In the data rows, zero lies at 7.5, halfway between 7 and 8.
The same things were measured in two ways. The second way is not exact.
First some of them both ways: the first way, then the second way, then a blank line.
   3   6   4   8  10   8   6   5   3   9   7   8   8   4  15   7
  10   7   5  11   7   5  10   7   5   9   8  13   6   9   5  11

  11   4  13  12   8  10  11   7   9   6   7   7  11   6  11  13
   4   9  11  10   9  11   8   6  14  10   9   7   6   7   5  12

  15   8   9  10   7   3  10  10   8   7   7   6   7  11   6   6
   3   1   7   8   9   9   6   8  10   8   4   3   9   6   8   6

  10   9   7   5   6   4   7  10  11   5  10   7   5   9   0   6
   7   6   8   3   7   8   6   8   8   6   5   4  12   7  11   2

  13   8  11   9   4   6   9  10  12   7   8   8   7  12   1   9
   3   7  10   4   8  10   5   9  11   6   7   3   9   6  11   5

   5   9   5   4   9   3   6   5   1   8   9   8   6   8  11   5
  12   5   4  10   6   3   7   8   4  11   4  11   6   8   8   7

   1   9  10   4   9  11   9   7   7   5   9   4   6   3   4   8
  13  14   8   7   6   6   8   5   7   8   8   5  10  10   7   8

   5   5  10   8   9   8   8   4   3   8   8   8  10   6  15  11
  10   9   8  12   8   6   8   7   9  12   8  12   4   8   5  12

   5   7   6  13   8  14   8  10  11   8   4   8   8   4   9   8
   5  11   8   7   8  10  12   7   7   3  12  10   7  10   5  11

  10  10   7   6   5   5   7  10  11   7   8   8   5  11   0   6
   5   7   8   4   7   8   6   8   7   5   5   3  11   7  11   2

Here are 40 more, measured the second way only, each followed by its number:
  10   5   4  12   6   6  10   5   8  11   4   7  11  10   5  10 0
  13   3   8   7   9   9   9   7  11   9   8   6  10   4   4   8 1
   9   5   2  12   7   4   9   6   4   9   5   7   8  11   6  10 2
  12  11  11   4   8   8   6   8   8   8  10  11   5   3   8   6 3
   3   3   8   6  10  11  10   8  10   3   9   5   8   7   5   9 4
   9   5   5   4   6   5   7   9   3   5   5   7  10   7  10   3 5
   0   8   6  10   6   7   5   8   7   7   6   4   7  11  10   8 6
  12   8   5   8   8   4   8   7   3   7  10  10   3   6   5  10 7
   2   3   5  10   9   7  10   8   6   5   8   9   4   8   5  11 8
  15   9   9   7   7   7   7   6   9  11   9  11   8   4   6   7 9
   6   6   9   2   7   9   5   9   8   6   5   6   9   5  12   1 10
   4   8   8   4   9   9  10   8   5   1  12   6   7   8   7   8 11
  10   8   6   8   8   8  11   5   6   5   9   2  12  10   4  10 12
  12   8  11   6   7   9   6   7  13  11   6   8  10   4   7   5 13
  12   7   4  11   6   4   8   7   4  11   6  11   6   9   6   9 14
   7  13   9   4   6   7   8   8   4   2   9   5  10   9   9   5 15
   9   4   5  10   6   6   7   7   9  13   2  10  10   9   7   7 16
   6   9   9   8   8   7   3   9   8  10   8  12   1   5  10   7 17
  11  15   9   6   6   8   9   5   7   5  10   5  12  10   7   8 18
  10  12   9   9   6   6   3   8   9  12   7  10   3   6   9   7 19
  12  12   6  10   6   4   6   5   7  11   6   5   9  11   7   9 20
   9   5   4   9   6   4   6   8   5   9   2   7  11   9  10   4 21
  10   8   8   6   9   5   7   8   4   3  13   5   3   4   5   8 22
   4   5  10   4   9  10   5   9  10   6   6   2   8   5  10   4 23
  11   6   7   7   8   9  10   5  11   8   5   3  15   8   6   7 24
   8   8   7  10   7   9  11   5   9   8   6   3  14  12   5  10 25
   0   8   9   8   8   8   5   7   9   6   6   1   7   9  11   6 26
  13   6   9   7   9   8  10   7   7   8  11  12   6   4   3  10 27
  11   4   3   6   7   6  10   6   4   5   6   5  12   9   7   5 28
  12   4   9   6   9   9   7   8  11  12   6  10   8   3   6   6 29
   3   0   7   6  10  10   8   9   9   5   6   7   8   5   8   6 30
  12   6   4   9   7   2   6   8   3   8   7   8   5   6   7   7 31
   6   5   8   7   7   7   4  10   7  11   5  13   4   6  11   5 32
   6   2   7   5   9  10  11   8   6   4  10  11   7   5   5   8 33
   8   7   6  10   8   5   5   9   5   9   9  12   0   6   8   9 34
   8   8   5  14   7   6   9   6   8  10   7   9   6  11   4  13 35
   7   9  10   8   7   7   3   9   7   9   8  12   1   5   9   7 36
   9  10   7   6   5   7  10   7   8   9   4  12  12  10  10   5 37
   8   7   9   4   6   8   5   8   9   9   3   6  12   7  12   2 38
   7  13   8   9   7   6   7   6   5   5  13   6   4  10   6  11 39
Some of them follow, measured the first way. Which numbered row above is each one? Its number follows it:
   8   8   6   6   6  15   5   8   8  11   9   5  11   9  10   3 22
   4   8   5   5  11   5   7   5   1   8   8   7   6   5  13   6 14
   8  10   2   5  10   7   7  10   7   7   8   4   4   5   4   1 28
   9   8   7   5   4   5   5   9  11   7   9  10   7  12   0   7 10
   2   7  12   4   6   8   7   3   5   8  10   9   9   9   9  12 19
   7   7   8   6   5   2   5   4   6   9   9  13   8  13   9  10 32
   3   8   4   5   9  12   4   6   4  11   8   7   9   6  13   4 7
  12   4   1  11   7   8   4  10  11   9   6   9   9   7  10   5 33
  11   3   6   5   8   4   4   6   8   4  13   7  11   7   9   9 29
   8   9   6   8  11  11  10  10   8   6   7   2   6   2   7   4 12
  11   7   8   7  10   6   9   9   9   2  10   3   7   2   4   7 24
   6  10   5   7  11   4   9   7   2   8   6   5   4   5  12   4 2
